In the rows, 128 means zero.
A single turn carries every row of the set below to another of its rows. Some are shown first; where does it send the rows asked next?
Z_988: [113 170 118 171 120 127 114 145  97 143 149 142 137 153 127 124 126 150
 100 117 102 105 138 144 124 140 114  91 123 109 122 106 148 167 148 167
 142 121 143 130 122 118 144 135 127 121 140 158 129 154 158]
Z_351: [111 143 105 133 133 138 136 159 144 143 112 165 116 146  86 126 114 107
 131 142 149 140 125 117 160 142 100 111 143 145 135 122 124 134 111 132
 128 136 131 116 114 132 156 103 125 127 147 127 140 118 104]
Z_402: [113 126 135 157 139 129 116 142 106 143 151 134 125 104 140 125 119 154
 103 140 125  87  96 137 119 126 148 149 115 125 148 113 138 128 142 125
 147 132 128 145 146 146 124 112 135 130 133 122 122 113 109]
Z_193: [128 142 117 128 101 118 122 134 149 146 138 130 113 126  91 141 126 118
 123 131 131 104 137 112 171 156 120 109 123 111 101 152 137 142 135 154
 142 134 139  88 116 149 137  96 119 120 129 151 126 134 116]
Z_539: [110 134 124 143 149 140 127 110 105 139 136 126 136 107 151 103 145 162
 100 150 132  91 125 129 122 131 124 127 148 139 141 117 115 139 137 145
 137 123 123 131 138 134 133 132 143 152 144 111 105 100 122]
Z_196: [110 131 102 156 139 144 136 125 128 128 136 135 137 110  91 119 138 143
 109 161 160 131 103  79 112 179 120 140 168 113 143  98 131 143 109 121
 143 149 120 111 128 139 138 135 107 149 133 158 127 177 133]
Z_881: [120 131 115 164 127 137 142 146 133 132 134 133 137 118  87 140 118 127
 101 159 138 130 117  92 118 184 146 146 158 121 154 125 126 131 112 127
 152 155 120 122 124 161 155 136 104 135 135 163 121 174 138]
Z_614: [128 106 126 142 129 127 101 144 109 151 141 127 134 100 162 110 135 153
 106 127 114  99 136 123 129 145 141 145 111 149 153 116 119 134 146 142
 149 127 111 119 137 129 134 129 125 145 168 114 125 129 132]
Z_778: [139 128 109 157 117 137 136 117 131 129 137 128 137 113 101 125 149 150
 105 159 134 134 129  92 130 180 136 153 152 112 133 112 128 136 109 144
 162 144 117 103 128 139 155 136 105 148 135 174 130 185 143]
Z_840: [138 138 133 143 126 130 132 139 118  98 125 131 140 163 106 151 133 111
 145 109 128 127 137 122 117 151 136 123 149 150 134 127 100  97 121 151
 141 106 135 107 111 123 123 110 146 129 153 132 126 154 116]
Z_28: [ 85 141 106 163 129 122 127 144 118 143 120 154 152 150 114 136 100 150
 119 107 122 113 130 141 109 135 120 111 142 129 144 128 156 152 163 160
 116 123 144 124 136 113 150 147 135 111 161 141 131 148 152]
Z_3: [ 97 136 108 166 123 123  98 133  97 142 146 165 150 151 132 122 117 146
 133 110 139 118 132 128 114 136 120 111 149  98 124  80 141 157 153 152
 127 115 129 135 125  93 141 135 106 105 145 143 131 137 142]
Z_639: [134 124 119 136 155 129 115 145 102 126 144 146 162 148 119 153 128 118
 117 121 159 144 112 120 104 126 130  85 115 150 137 111 113 128  96 136
 136 139 124 124 127 107 113 107 116 133 123 131 133 174 109]
Z_292: [113 129 104 121 135 120 109 115 115 152 153 156 140 109 105 109 111 113
 115 148 160 139 121 106 161 140 103 100 113 138 104 115 140 155 107 155
 149 133 127  88 114 112 140 102  96 134 142 150 137 144 107]
Z_846: [129 145 124 121 132 138 126 103 112 119 166 109 140 155  97 136 128 145
 125 102 144 106 121 119 114 138 140 116 124 135  99 146 125 147 112 149
 137 115 130 101 138 112 114  99 125 142 127 145 104 177 115]

Z_840 turns into Z_846
Z_196 turns into Z_881
Where do these go?
Z_28 turns into Z_988
Z_292 turns into Z_351
Z_539 turns into Z_402

A single turn carries every row of the set below to another of its rows. Some are shown first; where does it send the rows asked next?
Z_259: [139 146  96 174 159 134 114 130 150 139 136 113]
Z_89: [147 150 124 168 153 166  97 121 127 130 143 109]
Z_588: [135 122 122 148 174 125  98 115  95 126 147 103]
Z_777: [123 121 131 177 157 104 104 104 122 150 149 107]
Z_104: [128 109 126 162 121 135 148 140 119 148 148 122]
Z_189: [126 117 128 130 117 149 104 117  97 105 130 120]
Z_791: [130 112 110 128 134 135 146 139 108 118 137 117]
Z_231: [134 105 130 169 105 129 115 114 146 102 149 118]
Z_694: [124 140 108 163 149 118  83 116  93 137 140  91]
Z_900: [146 149 121 170 129 114 100 123 123 167 137  98]
Z_721: [128 123 138 164 154 112 101  90 108 113 147 101]
Z_195: [140 132  73 151 112 127 120 132 134 119 134  94]
Z_326: [164 122 142 163 164 123 121 125 121 130 155 116]
Z_536: [125 153 101 149 141 134  85 118 136 105 117 109]
Z_198: [122 139 101 151 100 130 120 110 122 160 126 102]
Z_786: [118 124 103 135 105 115 142 116 122 114 125 103]
Z_701: [136 127 132 157 131  86 106 103 137 111 128 110]
Z_984: [147 115 138 167 127 150 143 105 115 127 159 113]
Z_770: [128 149 132 173 130 137  95  97 153 129 130 111]
Z_36: [126 130 117 164  97 148 122 138  99 143 142 102]
Z_812: [118 106 112 167 116 105 135 117 139 118 135 127]
Z_446: [120 133 100 156 157  93 106 105 118 139 135  94]
Z_740: [150 138  94 140 157 105 107 139 112 119 129 104]
Z_178: [137 129  79 154 130 139 127 147  97 124 139 105]
Z_12: [147 143 142 148 127 130  79 115  98 117 133 102]
Z_27: [157 114 120 137 136 160 129 118 127 110 154 107]
Z_937: [139 131 119 161 163 133 111 117 148  95 136 123]
Z_474: [124 126 134 153  93 135 129 110 106 109 139 101]
Z_269: [135 119 112 154 112 133 124 118 156 159 138 113]
Z_354: [135 124 111 140 112 160  87 142 113 125 135 112]

Z_900 turns into Z_701
Z_195 turns into Z_269
Z_259 turns into Z_770
Where do these go?
Z_474 turns into Z_791
Z_446 turns into Z_777
Z_189 turns into Z_178

